In the rows, zero is written as 128.
Each named turn below is shown by a few rows before and after it. Which turns, in which order, take the first row of each later pair to the second? The first pair is answered.
Z_898:
[158 170 118 160 101  78 185 149 109  92 110]  ->  [126 125 177 136 153  96 158 104 112  48 150]
[119  63 108  95 147 178  74 121 122 172 142]  ->  [124 150  76 136 116 128 125 162 137 222  98]
[154 128 115 127 124 108 133 148 106 141  99]  ->  [116 145 149 131 154  97 139 128 116 121 109]
Z_233:
[156 140 137  91 104 136 121 150 151 166 119]  ->  [154 131 141  88 105 146 112 158 157 165 129]
[146 130  88 123 107 123 139 153 129 150 101]  ->  [154 144 128 147 104 141 106 137 161 128  99]
[153  88 102 149 141 145 122 125 140 141 124]  ->  [146 113  97 153 134 127 141 129 139 156 109]
[147 149 128 127 124 124 124 133 154 126 119]  ->  [152 109 118 107 128 142 115 125 138 118 133]
Z_164:
[137 115 106 140 143 116 168 131 109 101 126]  ->  [132  88 115 129 151 133 144 118 112 100 136]
[ 84 147 129 118 158 107 156 131 105 133 146]  ->  [ 83 128 142 111 171 139 120 112 123 130 155]
[120 155 164 161 110 141  93 115 177 159 103]  ->  [113 181 134 156  95  95 147 136 140 166  92]

Between the rows of a pair lie 2 to 3 turns.
[109 182 137 133 136  82 178 156 134 171 120]  ->  [160 188 158 161  95 123 119 157 167 148 117]	Z_233 then Z_898 then Z_898
[164  97 144 137  98 160  65 113 160 116 117]  ->  [ 90 152 116 120 143  83 177 134 125 154  97]	Z_233 then Z_898
[158 203 132 171  72  88 181 163 155 119  80]  ->  [154  84  67  96  74  93 204 179  75 114 120]	Z_233 then Z_233
[119 160 192 165 148 163 112 112 160  96 140]  ->  [176  91 116 143  93 181  98 152 121 107 141]	Z_898 then Z_898 then Z_233
[ 97 128 134 123 150  91 178 118 101 104 135]  ->  [ 87 124 159 123 167 130 131  89 127 120 141]	Z_164 then Z_233 then Z_164
[123  72 130  95 165 181  86 121  98 147 108]  ->  [159 148 134 149 132 182  72 133 144 152  68]	Z_898 then Z_233
[144  76  89 105 106 167 102 142 122 184 129]  ->  [151 112 132 138 104 189  68 122 169 171 120]	Z_233 then Z_233
[105 131 150 113 151  62 158 108  96  88 136]  ->  [165  74 107 104 107  95 120 131  89  97 141]	Z_233 then Z_233 then Z_898
[ 97 109 137 136 156 160  85  92 166 160 129]  ->  [ 80 119 161 129 176 130 116  85 145 109 143]	Z_164 then Z_164 then Z_898
[156 122 133 124 134 145  84  94 132  88 131]  ->  [140 181 118 147 132  99 140 119 131 120 102]	Z_898 then Z_233 then Z_898
[104 141 124  95 165 125 122  98 116 107 147]  ->  [102 176 116 114 154 111 136 109 128 129 123]	Z_164 then Z_233 then Z_233
[199 112 148 131 110 160  70 126 135 111 155]  ->  [162  69  98  82 130 152 106 142  86 159 158]	Z_233 then Z_164
[139 159 119 144 121 122 142 139 141 150 108]  ->  [106 124 152 118 161 132 124 111 140 136 135]	Z_164 then Z_898 then Z_164
[101  21  71  92 109 150 129 150  80  97 143]  ->  [143 158  64 185  59 131 129 185 156 150  70]	Z_164 then Z_898
[114 130 154 111 143 116 146 112 110  78 152]  ->  [106 124 128 101 142 104 159 124  99  98 145]	Z_164 then Z_233
[ 89 123 151 101 169 141 107  79 128 102 146]  ->  [ 82 128 149 103 178 144 104  80 133 131 137]	Z_233 then Z_164
[127  81 108  87 143 104 146 121  73 126 159]  ->  [105 138 124 101 159  71 174 118  91 130 148]	Z_898 then Z_898
[126  93 163 117 127 135 115 103 106  78 159]  ->  [137  89  89 115 107 128 139 153  84 161 133]	Z_233 then Z_164 then Z_898
[114 101 174 110 156 140  94 116 136  79 150]  ->  [147 108 167 127 123 150  78 136 142  73 151]	Z_898 then Z_898 then Z_233
[148  87 103 105 112 162 109 132 131 131 125]  ->  [ 95 142 159 119 165 136 135 102 148 110 130]	Z_898 then Z_898
[ 92  95 128 117 140  88 146 136  96 102 151]  ->  [ 84  85 118 107 147  99 132 135 100 126 156]	Z_164 then Z_233 then Z_898
[ 97  83 120  98 145 138 125 117 111 141 146]  ->  [ 98 144 168 137 152 139 109 100 155 124 132]	Z_898 then Z_898 then Z_233
[110 181 100 154 127  99 158 160 139 185  90]  ->  [ 61 103 119  98 179 117 143 120 103 172 137]	Z_164 then Z_898
[ 72 109 154 103 157 135 131 106 126 125 147]  ->  [101 155 104 128 119 107 168 148 129 176 114]	Z_898 then Z_898
[116 150  99 142 108 121 152 145 135 157 118]  ->  [118 133  99 131 102 114 166 144 111 124 133]	Z_233 then Z_164 then Z_164
[144 115 116 135 113 175 113 136 138  83 126]  ->  [127 114 118 126 119 150 136 134 117  63 137]	Z_164 then Z_898 then Z_233
[127 142 167 130 141 132  96 122 137  72 184]  ->  [146 200 121 156 105 101 133 162 146 111 140]	Z_898 then Z_898
[157 106  94 111  88 131 166 153 112 105 101]  ->  [122 148 178 133 136 139 148 105 151  67 107]	Z_233 then Z_898
[ 58 147 134  95 159  85 167 133  95 137 121]  ->  [ 80  89 153  81 160 122 118 109  88  97 158]	Z_233 then Z_233
[143 180 146 155 109  96 146 117 144 111 118]  ->  [153 160 158 145 114 108 129 105 140  79 135]	Z_898 then Z_164
[113 140 178 147 147 150  92  73 175 114 127]  ->  [117  59  88  88 133 159 111 109 113 172 139]	Z_233 then Z_898 then Z_164
[115 143 178 137 158 116 132 108 144  91 133]  ->  [148  86  92 105 119 119 138 157  89 119 127]	Z_233 then Z_898
[130 109 130 112 105 168  71 151 154 141 123]  ->  [118 101 104  99 114 151  94 163 134 174 119]	Z_233 then Z_164
[132 203  66 152 138 114 167 159 135 197 104]  ->  [ 99  86 137  81 206 163 112  88 104 105 185]	Z_898 then Z_164 then Z_233
[134  84 164 149 111 156  77  87 130  78 177]  ->  [ 70 110 103 119 142  82 190 126  81 141 154]	Z_233 then Z_898
[114 167  91 139 111 173 104 144 157 227  65]  ->  [175  88  97 124  68 209  60 135 134 147 107]	Z_233 then Z_164 then Z_233
[165 124 144 131 110 163  78 121 139 128 132]  ->  [153 142  92 121 107 117 143 153 106 161 111]	Z_898 then Z_233 then Z_233
[112 151 154 118 139 144 129  98 162 141  91]  ->  [117 113 104  89 129 140 142 125 119 160 103]	Z_898 then Z_233
[ 61 208 175 106 160  97 165 137 138 114 117]  ->  [173  87  93  85  69 173  83 174 112 117 132]	Z_233 then Z_898
[115 168 120 152 129 111 156 154 111 162 104]  ->  [133  80 110 120 125 158 105 141  93 144 131]	Z_898 then Z_898
[108 142  64 108 135  86 220 165 113 168 117]  ->  [104  95  53  86 146 124 177 158 116 198 131]	Z_164 then Z_898
[116 157 128 149 124 102 140 151 163 153  86]  ->  [111 134 167 148 139 129  95 117 178 122 112]	Z_164 then Z_233
[ 83 118 116 106 148 105 200 126 105  94 150]  ->  [104 195 128 151 125 108 188 137 159 117 115]	Z_898 then Z_233
[115 116 130 105 156 131  82 119 141 124 138]  ->  [104 151 107 115 159  99 124 135 137 150 118]	Z_898 then Z_898 then Z_164
[145 127  96 129 119 107 172 155 101 150 118]  ->  [156 139 166 154 128 142 107 112 144 101 133]	Z_233 then Z_898
[142 103 117  94 105 104 166 157 109 141 128]  ->  [102 100 158  86 152 113 149 114 118 130 147]	Z_898 then Z_164
[161 157 178 180 107 132 101 105 183  87 113]  ->  [ 84 135 164 132 162  78 190  99 120  88 128]	Z_233 then Z_898 then Z_898
[175  86 109 121  89 132 106 129 117  80 143]  ->  [133  71 126  91 124 126 116 107 104  73 159]	Z_233 then Z_898 then Z_898
[154 106 141 120 146 138  74 133 136 108 144]  ->  [136 129 157 134 163 132  82 122 157 116 132]	Z_233 then Z_233 then Z_898
[123 136  94 126 100 107 170 165 109 149 129]  ->  [116  88 133 122 126 169  85 124 138 140 162]	Z_164 then Z_164
[148  35 138 108 101 134 111 144  53  70 181]  ->  [193  65 117 139  64 137 116 174  65  76 156]	Z_898 then Z_233 then Z_233
[148 156 120 153 103 146 112 137 146 158 103]  ->  [106 141 170 138 150 137 120  98 144 120 136]	Z_233 then Z_898 then Z_898
[114 138 151 133 131 159  65  89 149 128 119]  ->  [116 114 140 122 127 159  64  86 139 126 127]	Z_233 then Z_233 then Z_233
[180 139 115 152  90  93 154 149 125 109 122]  ->  [165 154 152 162 103  90 142 126 136  90 131]	Z_233 then Z_898
[121  95 149 119 152 145 114 107 111 107 138]  ->  [ 95 108 139 122 163 139 127 109 105 139 124]	Z_233 then Z_164
[159 104 123 142 101 169  80 142 153 131 134]  ->  [154 151 163 160 108 149  91 118 173 105 131]	Z_898 then Z_164 then Z_233
[182 190 136 182  72 105 126 153 150 115  86]  ->  [187  86 159 140  91 160  66 117 132  79 134]	Z_898 then Z_898
[124 110  73 101 123 105 162 152  89 152 128]  ->  [101 168 175 143 156 118 126  95 154 101 132]	Z_898 then Z_233
[115 173 149 136 164 145 104 102 165 144 127]  ->  [131 113  99 104 145 169  91 119 132 180 136]	Z_898 then Z_233 then Z_164
